One turn moves every row onto another: examples first, then more rows asked:
Z811: [ 1.01  1.12  1.43 -0.74 -0.30  1.36 -4.19  0.49 -2.69 -1.31 -2.11  0.11
 -2.07 -0.41  1.04 -1.09 -0.51  1.26 -1.54 -1.18 -0.16 -1.11 -0.93  0.26
  1.23 -1.78 -1.69  0.67  0.32 -1.98  2.05 -0.51 -0.48 -1.47  1.45 -0.53
  3.35 -0.52  1.48  4.73 -0.73  0.81 -1.36  1.71 -0.47 -1.65]
Z620: [ 1.73 -0.63  1.76 -1.79 -0.99 -0.31  0.26 -0.49 -0.78 -1.27 -0.13 -0.13
 -0.63 -0.99  1.81 -1.78 -1.13  1.24 -0.96 -2.70  0.38 -0.08 -0.17  1.37
  0.87 -2.75 -1.44  0.82  0.32 -0.66  0.52 -1.67 -0.82 -2.55  0.59  1.82
  1.86 -0.54 -1.35  3.45  0.25  1.98 -0.44  0.92 -1.88 -1.10]
Z197: [ 1.20  1.26  1.44 -0.46  1.71  0.80 -2.11 -1.04 -0.15  0.15 -0.46  0.49
 -1.74 -3.50  0.41 -0.32  0.44  1.33  0.02 -1.20  1.16 -0.84 -0.14  1.37
  0.74 -1.45  0.75 -0.81 -0.24  0.72  1.84 -0.66  0.43 -1.89  1.08  1.43
  4.19 -1.15  1.72  4.05  0.28 -0.71 -1.24  1.92 -2.29 -0.50]
Z750: [ 1.31 -0.41  0.56 -1.57 -1.23  0.87 -3.12  0.55  0.53 -1.43 -0.44  1.36
 -0.03 -0.42 -0.17 -1.11 -0.64  3.30  0.81 -1.84 -1.31 -4.34 -1.85 -2.38
 -0.06 -1.91 -0.29  1.10  0.44 -0.18 -0.16 -0.85  0.73 -1.35  3.12  0.14
  2.09 -2.04  1.68 -0.29 -0.43 -0.39  0.30  0.46 -0.79 -1.25]
Z284: [ 1.29  1.59  0.99 -0.84  0.54  0.57 -2.20 -0.01  1.74 -0.21 -0.19  0.08
 -0.40 -2.96 -0.06 -0.36 -1.23  1.78 -0.44 -1.46 -0.60 -1.45 -1.86 -0.81
  1.01 -2.15  0.90  0.41  0.31  0.73  1.13 -1.06  1.70 -2.08  4.53  2.24
  4.11 -0.33  2.67  2.26  1.17 -0.45 -1.05  0.37 -0.45 -1.18]
Z769: [-0.58  1.36  0.52 -0.39  1.41  2.27 -1.20 -0.22 -0.48 -1.67 -0.44 -0.38
 -1.51 -1.98 -0.41 -0.49 -1.40  0.78 -0.12 -1.81  1.06 -1.04 -1.83  1.88
  0.82 -2.11  0.32  1.52 -0.93 -0.36  1.94 -0.11  2.55 -3.12  2.06  1.73
  4.05  1.03  1.21  1.96 -0.58  1.33  1.04  0.38 -1.30 -1.61]
Z277: [-0.22  0.17 -0.38 -0.81 -0.86  2.12 -2.76 -0.33 -1.07 -2.53 -0.90 -0.04
 -0.77 -0.50 -0.66 -1.30 -0.73  1.71  1.01 -0.97 -0.34 -3.15 -1.72  0.42
 -0.30 -2.71 -0.25  1.63 -0.29 -0.55  1.84  0.69  1.94 -2.38  1.17 -1.03
  2.08 -0.35  1.62  0.24 -2.08  2.52  1.85  0.71 -0.29 -1.83]
Z186: [ 1.64 -0.71  1.69 -2.18 -1.69  0.10 -2.09 -1.20  0.29 -1.65 -0.73  1.17
 -0.20 -0.19  1.99 -1.50 -1.98  1.13 -0.51 -0.07 -1.22  0.32 -1.48  1.90
 -1.22 -2.54 -0.93  0.34 -0.39 -1.30  1.67 -1.17 -0.07 -2.10  2.13 -1.06
  1.93 -1.08 -0.99  2.10 -1.03  1.99 -1.24 -0.24  1.45 -1.18]
Z252: [-1.48 -1.08  0.35  0.27  0.97  1.63 -4.59 -2.05  1.90  0.41 -0.95 -0.72
 -1.31  0.39  1.93 -1.06 -1.31  0.88 -0.35 -1.73 -1.74 -1.45 -0.39 -2.25
  0.19 -2.46 -1.05  3.74 -0.54  0.80 -0.01 -2.37 -0.53  1.11  1.90  0.96
  0.40 -0.92 -1.05  0.64 -0.77  1.02 -0.96  1.23 -1.30  1.59]
Z980: [-0.76 -0.16  1.65  0.81  1.12  2.58 -1.66 -1.13  2.14 -0.14  0.16 -1.25
 -1.32 -2.16 -0.32  0.41 -0.24  1.29  0.16 -0.59  1.50 -1.24 -0.88  1.43
  0.35 -3.63 -0.52 -1.22  0.49  1.21  1.87 -1.94  0.65 -1.69  2.77  1.19
  5.20  0.80  0.32  2.12  0.65  0.16 -0.36  0.38 -1.68 -0.88]
Z640: [-1.15  1.60  1.26  0.66  1.01  2.37 -4.28 -1.36 -1.54 -0.92 -1.59 -0.75
 -1.45 -0.82 -0.16 -0.35  0.46  2.07 -0.54 -1.44  1.18 -2.73 -0.94  0.68
  0.83 -3.21 -2.46 -0.02  1.33 -0.82  2.47 -2.87  0.36 -0.70  2.42 -1.59
  4.20  0.33  1.21  2.65  0.22  0.15 -1.35  0.83 -2.59 -1.04]
Z38: [-1.82 -0.49  0.25  1.00  1.55  1.46 -5.08 -1.79  2.04  0.87 -1.39 -0.02
 -1.63  0.54  2.10 -0.06 -1.18  0.17 -0.47 -1.66 -1.05 -1.68 -0.10 -1.08
  0.69 -2.82 -0.89  3.78 -0.53  0.47  1.10 -2.04 -1.17  1.12  2.26  0.60
  0.81 -0.49 -0.31  2.63 -0.26  1.04 -1.96  1.91 -0.38  1.31]
Z551: [ 0.47  0.11  1.19 -1.49 -1.55  0.86 -3.93 -2.05 -1.10 -1.09 -0.84  2.30
 -0.73 -0.97  0.10 -0.86  0.75  3.15  1.30 -0.04 -0.82 -2.69 -0.22 -0.38
 -1.11 -1.47  0.36 -0.29  0.51  0.12  1.20 -0.23  0.04 -0.56  0.95 -2.06
  1.76 -2.40  0.83  0.90 -1.65  0.58 -1.02  1.23 -0.57 -0.84]
Z181: [-0.56 -0.69  0.01  0.54  1.58  1.00 -4.27 -2.55  2.61  0.56 -0.82 -1.65
 -0.86 -0.70  2.44 -1.87 -1.56  0.15 -0.63 -1.35 -2.04 -0.32 -0.70 -1.36
  0.00 -3.09 -0.90  3.31 -0.86  1.19  0.80 -2.63 -0.21  0.68  2.34  0.72
  0.28 -0.87 -0.42  1.10 -0.66  1.34 -1.24  1.03 -0.83  1.83]
Z789: [ 2.14  0.17  1.36 -1.45  1.06 -0.70  0.00 -2.12  0.59 -0.39  0.55  0.61
 -0.36 -3.24  1.58 -1.69 -0.12  1.53  0.56 -1.90  0.73 -0.53 -0.36  2.08
 -0.51 -2.18  0.33 -0.37 -0.29  0.77  1.05 -2.04  0.34 -2.52  0.72  1.11
  2.33 -2.19  0.08  2.03  0.24  0.09 -1.10  0.70 -2.67 -0.39]
Z77: [-1.00 -0.77  0.13  1.54  2.32  1.54 -4.44 -1.09  3.21  1.05 -0.69 -0.96
 -2.16  0.02  2.41 -0.36 -1.16 -0.44 -0.29 -1.72 -0.99 -1.48 -0.57 -1.51
  0.62 -2.92 -0.62  3.23 -0.84  0.70  0.80 -2.05 -0.99  0.30  1.93  1.44
  1.50 -1.30  0.47  2.12 -0.27  0.33 -1.76  1.78 -0.48  0.93]
Z37: [ 0.09  1.31  1.50 -0.63  0.51  1.80 -4.32 -0.75 -1.83 -0.54 -1.30  1.79
 -2.17 -1.61 -0.15  0.11  0.96  2.57  0.39 -0.78  0.62 -2.65 -0.14 -0.16
  0.46 -0.61  0.21 -0.32  0.13 -0.39  1.47 -0.12  0.19 -0.82  1.03 -0.40
  3.68 -1.61  1.85  2.98 -0.81 -0.95 -1.33  1.98 -1.79 -1.00]
Z556: [-1.12 -0.29  0.14  0.77  2.21  1.57 -4.66 -1.27  3.05  1.02 -0.92 -1.55
 -2.20 -0.35  1.98 -0.47 -1.35 -0.37 -0.44 -1.57 -1.28 -1.27 -0.47 -1.91
  0.56 -2.44 -0.55  3.47 -0.64  0.57  0.48 -2.05 -0.29  0.37  1.75  1.95
  1.76 -1.40  0.37  1.86 -0.24  0.40 -1.41  1.74 -0.95  1.34]
Z499: [-0.92  2.47  0.08 -0.31  0.35  2.06 -2.99 -0.46 -2.34 -2.10 -1.11 -0.10
 -1.68 -0.92 -0.56 -0.87 -0.78  1.44 -0.02 -1.93  0.49 -2.48 -1.59  0.27
  1.07 -2.24 -0.45  2.10  0.34 -1.40  2.05 -0.22  2.33 -2.61  1.58 -0.18
  3.23  0.28  2.28  1.61 -0.94  1.83  0.37  0.78 -1.48 -2.25]
Z652: [ 2.07 -0.62  0.61 -2.35  0.63 -0.47 -0.36  0.21  0.36 -1.06 -0.54  0.89
  0.85 -1.92  0.57 -1.28 -1.36  2.32  0.11 -3.59  0.41 -3.29 -1.10  0.99
  0.94 -2.26 -1.07  1.86 -0.31  0.05  0.10 -2.18  0.55 -1.89  2.97  2.31
  1.89 -0.80 -0.18  2.23  1.30 -0.14  0.56  0.85 -2.75 -0.01]
Z180: [ 1.17  0.96  0.26 -1.44  0.52  0.86 -4.44  0.37 -1.96 -1.09 -2.58  0.99
  0.19 -1.66 -0.60 -0.80 -0.63  2.57 -0.73 -2.08 -0.27 -3.86 -1.07  0.30
  1.62 -1.70 -1.21  1.56  0.03 -0.38  1.87 -0.86  0.76 -0.40  4.02 -0.24
  2.55  0.26  2.07  3.96  0.49 -0.13  0.01  1.94 -1.25 -0.07]
Z164: [ 0.31  0.52 -0.16 -1.65  0.10  0.79 -1.38 -1.23 -0.26 -2.64 -0.66  0.52
 -0.22 -0.61  0.67 -1.61 -1.86  0.89  0.90 -1.47  0.01 -2.17 -2.27  2.39
 -1.02 -2.83 -0.70  2.37 -0.79 -1.47  1.87 -0.91  2.38 -3.28  1.59 -0.99
  1.77 -0.96  0.28 -0.02 -1.36  2.38  0.89 -0.44 -0.48 -1.41]
Z612: [-1.64 -1.35  0.47  1.13  1.04  1.64 -4.11 -1.98  2.00  0.55 -0.47 -0.16
 -1.20  0.56  2.12 -0.88 -1.01  1.07 -0.36 -1.98 -1.37 -1.43 -0.30 -2.04
  0.44 -2.80 -0.87  3.45 -0.59  1.16  0.23 -2.31 -1.16  1.17  2.19  0.80
  0.25 -0.48 -1.00  1.09 -0.65  1.07 -1.31  1.13 -0.96  1.06]
Z707: [ 0.50 -1.07  0.65 -0.83  0.19  1.13 -2.98 -2.06  1.77 -1.24 -0.89 -0.18
  0.21 -0.47  1.08 -0.95 -0.85  1.19  0.98  0.12  0.15 -2.65 -1.67  2.82
 -1.98 -4.08 -2.09 -0.20  0.01 -0.54  2.33 -2.87  0.47 -1.62  2.48 -2.86
  2.76 -1.40 -0.51  0.42 -0.57  0.85 -0.59 -0.31 -0.29 -0.33]
Z87: [-0.66 -0.87  0.09  1.51  1.79  1.05 -3.96 -2.37  2.41  0.62 -0.49 -1.08
 -0.82 -0.26  2.74 -1.81 -1.25  0.33 -0.85 -1.70 -1.78 -0.34 -0.89 -1.28
  0.30 -3.35 -0.90  3.11 -0.92  1.46  1.00 -2.71 -0.83  0.86  2.54  0.37
  0.06 -0.47 -0.36  1.39 -0.61  1.21 -1.60  0.96 -0.57  1.26]
Z341: [-0.33 -0.92 -0.13  0.50  2.55  1.01 -4.02 -1.53  2.30  0.63 -1.16 -1.87
 -1.34 -0.61  2.47 -1.54 -1.45 -0.27 -0.75 -2.32 -1.11 -1.18 -0.43 -0.81
  0.60 -2.85 -1.37  3.64 -1.04  0.77  0.59 -2.73 -0.55  0.43  1.55  1.68
  0.78 -1.07 -0.43  2.16 -0.18  0.66 -0.83  1.83 -1.92  2.03]
Z538: [-0.38 -1.11  0.57  0.48 -1.27  2.43 -3.64 -0.80  0.53 -1.14 -0.54 -1.06
 -0.89 -0.21 -0.59 -0.82  0.93  2.46  1.31 -0.61  0.00 -4.18 -0.61 -0.99
 -0.55 -4.13 -1.73 -0.72  1.59  0.39  1.37 -1.36 -0.17 -1.00  1.05 -1.92
  2.88 -1.26  1.07  0.30 -1.00  1.01  0.61  1.16 -1.46 -1.36]
Z904: [ 1.44  0.06  2.12  0.05  0.02  1.80 -1.42  0.61  0.44 -0.66  0.15 -0.86
 -2.18 -1.79  1.15 -1.14 -0.88  0.97 -1.49 -0.94 -0.09  1.10 -1.44 -0.01
  0.95 -1.96 -0.05 -0.85 -0.36  0.10  1.21 -0.28  0.09 -2.58  1.79  2.23
  4.44  0.01  1.05  3.39 -0.55  0.34 -0.72  0.59 -0.36 -1.93]
Z198: [ 0.98 -1.48  1.43 -1.29 -2.67  1.50 -2.93  0.83 -0.46 -1.60 -0.60  0.69
 -1.66  0.81  0.65 -0.93 -0.38  2.08  0.26 -0.74 -0.93 -2.32 -0.71 -1.37
 -0.20 -2.20 -0.97  0.26  0.56 -1.04  0.21  0.46 -1.00 -1.77  0.31 -0.21
  2.25 -1.84  0.26  1.71 -1.72  1.40  0.21  1.31  0.26 -1.98]
Z984: [ 0.08 -0.32  0.99 -1.03  0.10  0.11 -0.28 -2.03  1.41 -0.61  0.00 -0.90
 -0.14 -1.18  0.80 -0.42 -0.34  0.96  1.02 -2.44  1.68 -2.80  0.10  2.24
 -0.15 -4.66 -2.16  0.58  1.50 -0.17  1.23 -3.52 -0.02 -2.21  0.98  0.22
  2.76 -1.09 -1.01  1.73  1.29  1.60 -0.64  0.72 -2.95 -0.61]
Z849: [-0.32 -1.09 -0.12  1.49  2.59  1.01 -3.81 -1.41  2.22  0.79 -0.78 -1.45
 -1.46 -0.32  2.77 -1.67 -1.07 -0.15 -0.65 -2.55 -0.98 -1.29 -0.58 -0.95
  0.79 -3.30 -1.37  3.37 -1.03  0.93  0.84 -2.64 -1.26  0.51  1.53  1.11
  0.38 -1.05 -0.04  2.25 -0.27  0.68 -1.17  1.80 -1.53  1.36]
Z175: [ 0.18  0.95 -0.04 -1.39  0.18  0.41  0.28 -1.09  0.13 -1.86 -0.08 -0.52
 -0.46 -1.81  0.27 -1.06 -1.60  0.40  0.75 -2.48  0.82 -1.69 -1.09  2.26
  0.30 -3.37 -0.07  2.32 -0.01 -0.55  1.54 -0.68  2.17 -3.71  0.98  1.40
  2.19 -0.29  0.51  1.44 -0.10  2.96  1.08  0.54 -1.51 -1.49]
Z595: [ 1.85 -0.90  1.05 -2.16 -0.51 -0.44 -1.59 -2.75 -0.21 -1.24 -0.29  1.91
  0.62 -1.91  1.25 -2.06 -0.19  2.63  1.13 -0.68 -0.41 -1.49 -0.53  2.08
 -1.72 -2.12 -0.12 -0.26 -0.60  0.51  1.21 -1.50  0.11 -1.33  1.04 -1.52
  0.84 -2.25 -0.82  0.83 -1.09  0.78 -0.54  0.46 -1.28  0.13]
Z19: [ 2.34  0.22 -0.01 -2.49 -0.63 -0.94 -2.72 -1.38  1.22 -1.14 -1.40  1.06
  1.80 -2.03  0.66 -1.46 -1.78  1.76  0.26 -0.89 -1.63 -2.34 -1.72  1.61
 -0.68 -3.04 -0.26  1.20 -0.18  0.18  1.91 -1.57  1.18 -1.39  4.53 -0.98
  1.32 -1.00  1.05  1.92  0.47  1.27 -0.52  0.31  0.84  0.14]
Z437: [-1.64 -0.31  0.12  0.29  1.52  1.69 -5.60 -1.90  1.76  0.71 -1.81 -0.71
 -1.62  0.05  1.64 -0.18 -1.36  0.11 -0.50 -1.27 -1.41 -1.50 -0.13 -1.39
  0.55 -2.43 -0.90  3.87 -0.61  0.48  0.93 -1.91 -0.37  1.24  2.25  0.89
  1.12 -0.49 -0.35  2.41 -0.43  1.04 -1.41  1.97 -0.66  1.89]

Z87 moves to Z612
Z538 moves to Z640
Where do these go?
Z181 moves to Z252
Z277 moves to Z499
Z595 moves to Z551
Z652 moves to Z19
Z186 moves to Z198

